(in the rows, 128 means zero)
Rotation paths and how fast each direction turns (degrees each step):
Each turn is a multiple of 5 degrees from 10 to 175, or 0.
Each row of a path follows its step; steps can be skipped.

step 0: [123 127 123 131 118 135 122 139 127 124 132 116 133 126 132 132 126 128
 133 120 124 133 141 129 137 119 119 121 127 132 126 132 118 119 125 126
 124 125 123 126 122 125 124 127 121 140 130 126 123 121 140]
step 1: [135 116 131 131 122 123 128 122 135 124 142 121 124 118 133 140 122 117
 126 137 140 133 126 124 128 126 117 125 139 126 127 129 131 133 136 127
 128 123 123 120 128 124 126 130 127 131 129 126 120 128 130]
step 2: [126 126 128 135 129 135 119 121 132 127 127 126 126 127 125 130 116 142
 127 130 128 136 130 126 137 143 138 119 134 121 119 128 136 129 127 125
 121 128 121 126 133 124 129 126 118 129 137 124 117 125 136]
step 3: [119 123 129 124 125 133 129 123 137 132 131 130 128 125 133 131 130 123
 135 117 127 138 134 127 126 127 124 120 131 132 114 122 128 128 128 127
 115 120 130 131 118 139 126 133 131 143 123 128 123 123 139]
step 4: [130 120 122 127 125 132 126 135 136 124 140 123 131 118 146 123 126 131
 123 142 130 133 134 118 127 127 124 122 133 134 122 137 130 129 124 127
 130 121 117 134 129 126 133 136 126 126 121 127 119 128 124]
step 5: [117 128 138 125 120 122 124 123 137 128 126 131 124 128 135 137 124 131
 114 122 123 137 129 129 136 134 125 131 138 122 123 127 125 135 129 127
 120 124 123 129 132 127 129 125 116 118 125 114 118 126 128]
step 6: [120 120 131 128 129 137 122 127 141 136 128 122 117 130 136 135 132 131
 123 131 125 126 136 124 122 124 128 120 126 132 113 121 124 127 120 121
 121 133 132 124 128 127 124 128 116 138 129 135 132 126 132]
step 7: [131 126 126 132 122 140 123 129 132 124 146 132 134 124 133 130 129 119
 128 131 135 128 137 127 121 133 121 129 125 124 121 129 130 134 115 127
 126 128 129 124 115 132 126 125 121 121 117 120 116 128 125]
step 8: [128 141 130 127 130 125 124 135 126 127 130 127 118 122 131 137 132 134
 119 129 130 128 138 125 132 142 125 126 142 127 120 123 124 139 130 127
 127 114 120 130 125 129 132 130 115 124 130 132 126 131 130]
[131 126 129 128 129 130 127 128 130 129 130 127 131 127 130 128 128 126
 128 129 127 131 127 130 126 126 127 128 126 131 128 124 127 125 129 129
 133 126 128 125 129 131 127 127 128 126 128 131 126 127 127] -> 120
[128 125 129 128 131 133 128 128 128 126 129 128 130 127 130 127 128 129
 127 133 131 127 126 128 128 128 130 125 127 128 128 129 129 130 131 126
 127 133 128 127 128 126 129 127 131 127 126 126 129 130 126] -> 140

step 0: [114 124 128 127 117 127 117 135 125 124 127 123 111 130 125 122 130 124
 123 131 121 115 136 133 127 137 118 133 119 139 126 136 128 122 137 120
 128 119 135 136 128 126 120 129 123 136 127 133 134 133 122]
step 1: [135 132 128 129 137 128 128 126 131 126 123 117 115 129 135 134 121 130
 121 125 116 118 123 137 123 133 128 140 126 131 120 126 113 126 121 138
 113 124 125 120 126 139 129 126 127 132 120 121 125 128 117]
step 2: [118 128 133 127 130 126 126 129 145 124 128 135 119 122 129 111 128 118
 117 134 123 121 130 125 130 124 128 122 126 126 123 143 134 133 124 126
 110 120 130 126 131 134 126 126 118 121 126 130 135 122 128]
step 3: [131 120 121 135 126 131 126 131 129 121 122 117 118 134 147 136 131 129
 124 136 128 131 131 138 133 131 123 129 126 129 126 127 127 129 122 124
 118 125 119 133 129 122 121 124 109 142 126 133 130 118 122]
step 4: [121 131 128 130 133 120 131 140 129 123 122 115 111 138 121 114 124 130
 127 134 117 119 127 136 131 134 124 131 120 128 132 130 131 128 124 127
 133 123 131 132 133 138 125 129 132 120 116 135 135 126 118]
step 5: [127 131 130 127 130 126 119 126 132 112 121 126 119 125 139 139 115 127
 119 139 121 121 142 124 115 125 127 129 133 132 127 135 120 133 128 124
 114 130 123 131 121 133 131 132 128 128 121 122 128 124 120]
step 6: [133 129 129 130 134 115 125 124 135 124 121 123 114 124 127 113 137 128
 126 125 123 122 120 127 133 129 141 127 127 135 130 126 134 142 125 121
 114 120 130 133 132 129 132 129 116 137 126 130 133 120 125]
step 7: [117 129 128 132 140 137 133 140 122 125 129 122 126 131 141 128 135 134
 132 143 125 125 136 132 126 123 126 131 118 122 139 132 125 133 123 120
 119 126 117 129 121 137 128 130 115 129 130 133 135 124 118]
step 8: [116 121 134 138 121 116 133 133 132 118 119 129 114 135 130 127 121 120
 130 132 134 125 127 135 123 129 130 133 127 137 135 123 124 141 126 128
 128 124 127 136 145 131 133 126 132 124 121 125 128 121 117]
[128 126 123 127 124 126 126 128 127 126 130 130 131 127 130 128 126 126
 126 128 130 128 131 128 128 129 128 128 128 130 130 127 124 128 131 126
 126 127 126 130 130 128 127 124 129 130 130 126 128 128 127] -> 145
[125 127 126 128 128 126 126 126 129 129 129 130 129 130 128 127 131 131
 131 129 129 127 131 129 132 127 124 128 124 126 129 127 130 128 126 129
 130 129 126 130 127 126 129 127 125 131 127 127 126 129 126] -> 95

step 0: [138 129 135 125 121 125 134 130 130 135 137 123 123 124 139 129 133 128
 136 118 124 127 132 128 120 137 124 129 129 136 127 132 126 119 134 130
 123 137 123 136 128 135 118 125 127 139 126 134 117 132 129]
step 1: [135 121 127 125 129 125 131 124 123 136 127 129 130 117 131 131 122 124
 128 128 140 132 126 119 121 127 134 121 120 136 125 132 120 123 120 128
 126 135 133 127 145 134 130 139 121 136 127 133 133 131 125]
step 2: [113 118 134 132 129 124 128 121 136 127 136 136 133 122 121 135 129 132
 131 133 127 127 124 131 122 132 132 127 125 120 130 120 121 133 128 136
 123 135 136 135 124 132 127 144 119 134 128 127 130 133 124]
step 3: [127 128 139 120 130 130 129 136 144 123 139 129 121 125 128 130 130 135
 136 129 134 126 124 121 130 139 137 124 128 127 127 122 127 120 121 130
 127 139 121 128 126 116 122 124 129 126 124 121 127 134 132]
step 4: [132 127 138 118 131 126 126 127 123 122 127 138 126 121 130 129 121 133
 129 131 132 124 137 133 121 131 139 125 131 131 126 140 123 116 132 133
 137 132 129 121 127 124 125 123 134 143 125 138 119 131 129]
step 5: [128 133 132 129 127 129 133 127 119 125 131 122 130 114 127 138 121 133
 130 119 115 134 123 135 121 125 131 120 124 126 126 128 122 122 132 130
 122 132 132 124 136 131 128 143 132 126 115 132 124 134 134]
step 6: [137 127 141 128 133 135 121 131 137 125 133 130 137 124 123 134 132 132
 134 124 139 123 128 134 127 124 124 125 118 127 131 122 128 133 124 137
 122 131 141 117 135 124 128 136 120 121 126 131 132 128 130]
step 7: [128 120 137 124 129 132 121 132 131 127 128 134 127 117 118 137 139 135
 134 129 131 129 137 135 119 137 134 129 129 135 129 128 140 135 126 134
 121 134 119 132 119 130 125 126 139 127 132 129 128 131 127]
step 8: [127 125 138 123 137 127 128 135 128 128 122 121 128 129 117 139 126 131
 125 127 127 134 135 112 129 129 136 128 126 138 129 131 127 119 133 135
 128 122 122 126 137 131 124 123 134 137 118 126 128 133 139]
[128 125 127 128 126 129 126 129 130 126 127 127 128 127 129 127 128 130
 130 130 130 125 127 127 130 130 123 131 129 129 127 127 127 127 127 131
 131 129 129 130 128 129 128 131 133 125 130 128 126 128 131] -> 95
